Each named move below is a turn or a mirror, shown by a few rows before and after it. Which moves, in which order, take the first row of each later pair to the second? The first pair is answered.
T (before -> after):
-237 -145 -198  -59  -78  129  137  -30  199 -162  -24 -131   40  183  163  -89 -252    3 -103 -186  -33 -288  -22 -139 -344   50   64 -291  -95  153  -14 -263   64   83  -44  128  ->  -251  -56 -249   42  -64  197  186 -105   97  -64   35   11   35  124   76 -168 -268  121  -33 -176 -114 -279  -19  -90 -400  188   95 -303 -139  153    1 -130   80  -43 -132   60
  48   65  124  133 -190   82   -9 -119  107   25   65  267  -44  -60   64  -89   39   56  209  -36  -57  383  139  -29  143   13 -138  -57   79  -42  -50  216   49    4  -55 -159  ->    71  -82  181   -2 -185   15  -54  -47  183  -97   17   86  -60   27  177   -1   74  -79  130  -62   34  366  118 -102  210 -170 -199  -45  107   27 -117   51   44  129   42  -92
  67   -9  107  -22  -80  159  188 -111 -107   42   76   52   74  -68   66  101   40  131  147 -114  -85  236   15 -151   29   82  -95  204 -252  129   99  -79  -43   67   45 -155  ->    89  -70  136  -90 -105  135  162 -106  -56  -15   48  -53   77  -59  106  166   45   82   83 -108  -35  244   -5 -209   70  -13 -112  196 -231  118   39 -150  -23  122  110  -96
 -52  134 -258   41   61 -213  -25   90   94  358 -160 -151   85  -28 -157  -47  -50  215  247   31 -101 -297 -258  360 -278 -129   61 -447   23   35   -2  345 -352   15  -12   24  ->   -31  -19 -192 -106   40 -284  -76  173  183  233 -241 -353   82   55  -61   47  -40   67  130    5    9 -299 -295  279 -208 -332   29 -449   45   70 -102  178 -394  185  123  129
Z (before -> after):
 -73  187 -274  327   97  178  172 -177  -59  181   69  101  200  -90 -112 -201 -363  138   98  129 -156   24 -230  258 -262  114   58  -33 -102   66  104  -98  -89 -263 -119 -310  ->   141   63  159  370  236  147  173 -133 -129  160 -121  -65  175  -14  -35  306  125  -32   26  -24   95  474  170  117  188 -229 -127  244 -133 -137   -3 -133   12 -171  -20 -306
  65   63   71   64   -9  184   83 -173  -53   56  -74   93   62  -16  -35   72    0   52   89   40   70  174   63  -34  -19  210 -131   93 -274    3  -34  -94  197  -69 -141 -226  ->    30   89   22   57  -36  200  101 -185  -31   46  -54  112   70  -15  -63  -15 -101   75  103   77   28  112   -1  -12  -98  236  -92   48 -257   26  -15  -74  162  -63 -150 -215
 124 -108 -148  366  -51   77  251 -334  -36  309 -496 -144  173  158 -238  185 -156  377  147 -513 -294  266 -240  -73  276  124  -71  -84  -51 -150  164  -79 -165 -242 -326  -66  ->    89  -86 -180  372  -75   72  245 -347  -48  308 -483 -130  167  158 -218  118 -213  412  159 -504 -312  224 -282  -57  231  138  -61 -114  -48 -144  161  -73 -166 -264 -350  -69
  79 -159 -207   -4 -121  107   82   48  137    1   17   73    8 -138   22   -4 -114   -2   85  -50 -254 -284 -122  218   61  -63 -189  187   23  350 -335  -98   37  -48  -95  108  ->   167 -214  -47    1  -63   87   85   41  120   -3  -54   10   24 -119   51  165   45  -75   77 -113 -161 -105   48  156  250 -169 -256  270    2  272 -381 -109   75   -4  -67   94
K (before -> after):
  19 -197   57 -145  111  -72  102  136  -49  -59 -116 -307   65  122  -14  115   33  -68  -80 -146  -49  -68   56  -52   77 -239  -89  -41    6 -103   22 -145  -32  107  135  140  ->   139  -53  173   46   21   96  135  -13  -38   95 -170 -112  122   13  -53  156  148   37   61  -81  -34  222  154 -102  191   20 -164  123 -215 -152  -37   33  151 -104  -33  -62
-237 -234  180 -104  149 -137    1   54  -68  -84  -86 -375  184  223  -75  157   61  104 -275 -130  -51   42   82   35   49 -244   -2   24   90   49   60 -153 -243  165  -18  178  ->   -95  -70  289  168   13   76   48 -121  -75   85 -141 -162  225   97 -115  234  198  224 -120  -51   12  365  181  -15  215   49 -108  218 -150  -19   -7   40  -51  -17 -226  -70
-144  -62   49   74 -312   41 -171   57  191  156    2  -39  -80   69  -81   88   47 -189   95  141  -33  134  -74   75   29   17  -11   94  136 -115   36   -8   -4  -77  208  159  ->  -122   23   79   96 -325   65 -173   41  171  159   26   62  -99   30  -29   21   38 -168   93  158   -9  143  -34   86    2   53   -2  115  114  -83   10   18   34 -118  149  129
 -59 -122 -264 -131  -93  100  211  -51    3   39   73 -198   18   41  -26 -265 -177   -2  -78   32    8   50 -260   43 -237  -22 -176 -173  114  130  -11 -122  -37  125  -21  161  ->    41 -173 -228   39  -63  153  243  -69   47  166  -82 -271  112   48 -135  -91 -100   53  -41   -2    8  236 -228    7 -130   59 -256 -113  -14   53  -35  -81   16   78  -79  134
S (before -> after):
  -8  205   20  152 -130  136  -99  -73 -199    7  176  222 -160  -96   63  133  136    2   62   73  -73  144  149   26   73  158   82  -22  209 -169  121  201   61 -237  198  -84  ->    15  192   93  136  -92  148  -71  -46 -223  -38  184  201 -159  -74   58  191  202  -33   19   28  -65  139  217   32  127   79   38   15  182 -204  114  180   80 -203  201  -84
  30  156  129  118   40  -69  216   23 -246  -94  186  194    7   48    9   81   49    8    2   51 -113  133  279  -83  136  -29  -29  122   70 -185  148   49   48 -127  -30  -76  ->    73  168  122   32   14  -41  275    9 -230 -164  213  177   41   61   76   22   15  -18  -48   54 -103   71  273  -96   86  -99  -50  141    9 -158  146  -46   85  -89  -36  -88
 181 -135  331 -145   61  231    1  -93  285   44 -248 -170  370 -118  159  -21  188 -122   12  -18  -37   60  171 -240  211  163 -106    9   30  256 -147  -29   11   98    1   18  ->   148 -120  274 -167  -27  274   -6  -86  325   -4 -222 -160  372 -139  214 -107   99 -131   10   56  -68   28  132 -240  146  213  -90   -6   13  304 -147  -46   42  106  -24   10
Then:
Each pair is 2 to 3 moves apart.
-180    9   -2 -447  -53   73   94  214  -84 -614   17  -41   62   71  363 -321 -425  -75 -239  206  158 -490  -85 -375 -179 -407  121 -114  363  -28   23  -73 -121  -13   91  172  ->    24  -91  354 -260   26   35  -78  220  -81 -492 -166 -166    1   86  388  169   10 -192 -213  150  409   38  230 -490  271 -564  -13  121  367 -247  -88    7  -26   22  181  224 -> S, Z
 111 -115   27   27 -183   37 -125   62  149  345  -17   -2   26 -198  -29  -77  -93   10  222  207  226  339   50 -118  237  291  123  136 -233  -67   47   45  -40  211  347  201  ->   -20 -107 -160  -64 -194  -12 -106   97  160  300  111   41   31 -178  -51 -309 -325   42  188  208   99   46 -116  -39    8  332  256   -7 -143   37  129   -5 -135  220  385  254 -> S, Z, K
  57   -3  161 -194 -175  -26 -229  -17  176 -171   81   29 -132  -80  307  -75   55 -191  -48  181  267   55   76 -169   78 -111  -49   71   29  128 -138  -80  107  129  128  -29  ->   -53  153  -46  -72 -204   25 -182  -80  167  -56  208  267 -124 -182  184 -323 -117   -4   88  268  107  -90  -27  -49 -137  200   85  -32    5  177  -36   57   53  -38   -2 -112 -> Z, T
  73   59   59  -39  -34  266   96 -111  161  -85  -65  -68  188   24  189 -182 -124    1  102   56  150  -16  -37 -225  -59  255  -42   18 -254  131 -156 -201  167  -48 -138 -214  ->    46  -92   48 -217   69  107   80   26  128 -235  -49 -283  148  129  249 -122 -122  -88  -37  -30  167 -159  -46 -187  -73  -31   -8  -54  -66   87 -137 -366   34  124   36  -47 -> Z, K, K
 -96   25 -248 -248   77 -216  174  194  161   64  -82  274   61  156 -179 -132    2   38    8   62  -46    2 -118  -11 -225  -11   61 -243   75   72  -84 -260 -213  199  227  -75  ->   103   49   62 -172   58 -115  227  152  148  126 -218  204  143  166 -163  113  261   -3    4    9   78  339   67 -146   54  -72 -150  -17 -125    1 -194 -270  -33  196  157 -150 -> Z, S, K
  73  -50 -109  116  -81  142   38 -296  143   92 -130   70  151   24 -204  121 -139  212  159  228   24  243 -221   16   45  303   69   -8 -246 -113  -50  101   94   31 -233    3  ->    32  111  190 -235  -75   55  -59 -165   -9 -360  177  308  -98   -8  162   -8   66  -37   23  227  263  138  132  -35   87  -98  173  141   61  -17   -2   36   93  201   14  -65 -> K, Z, K
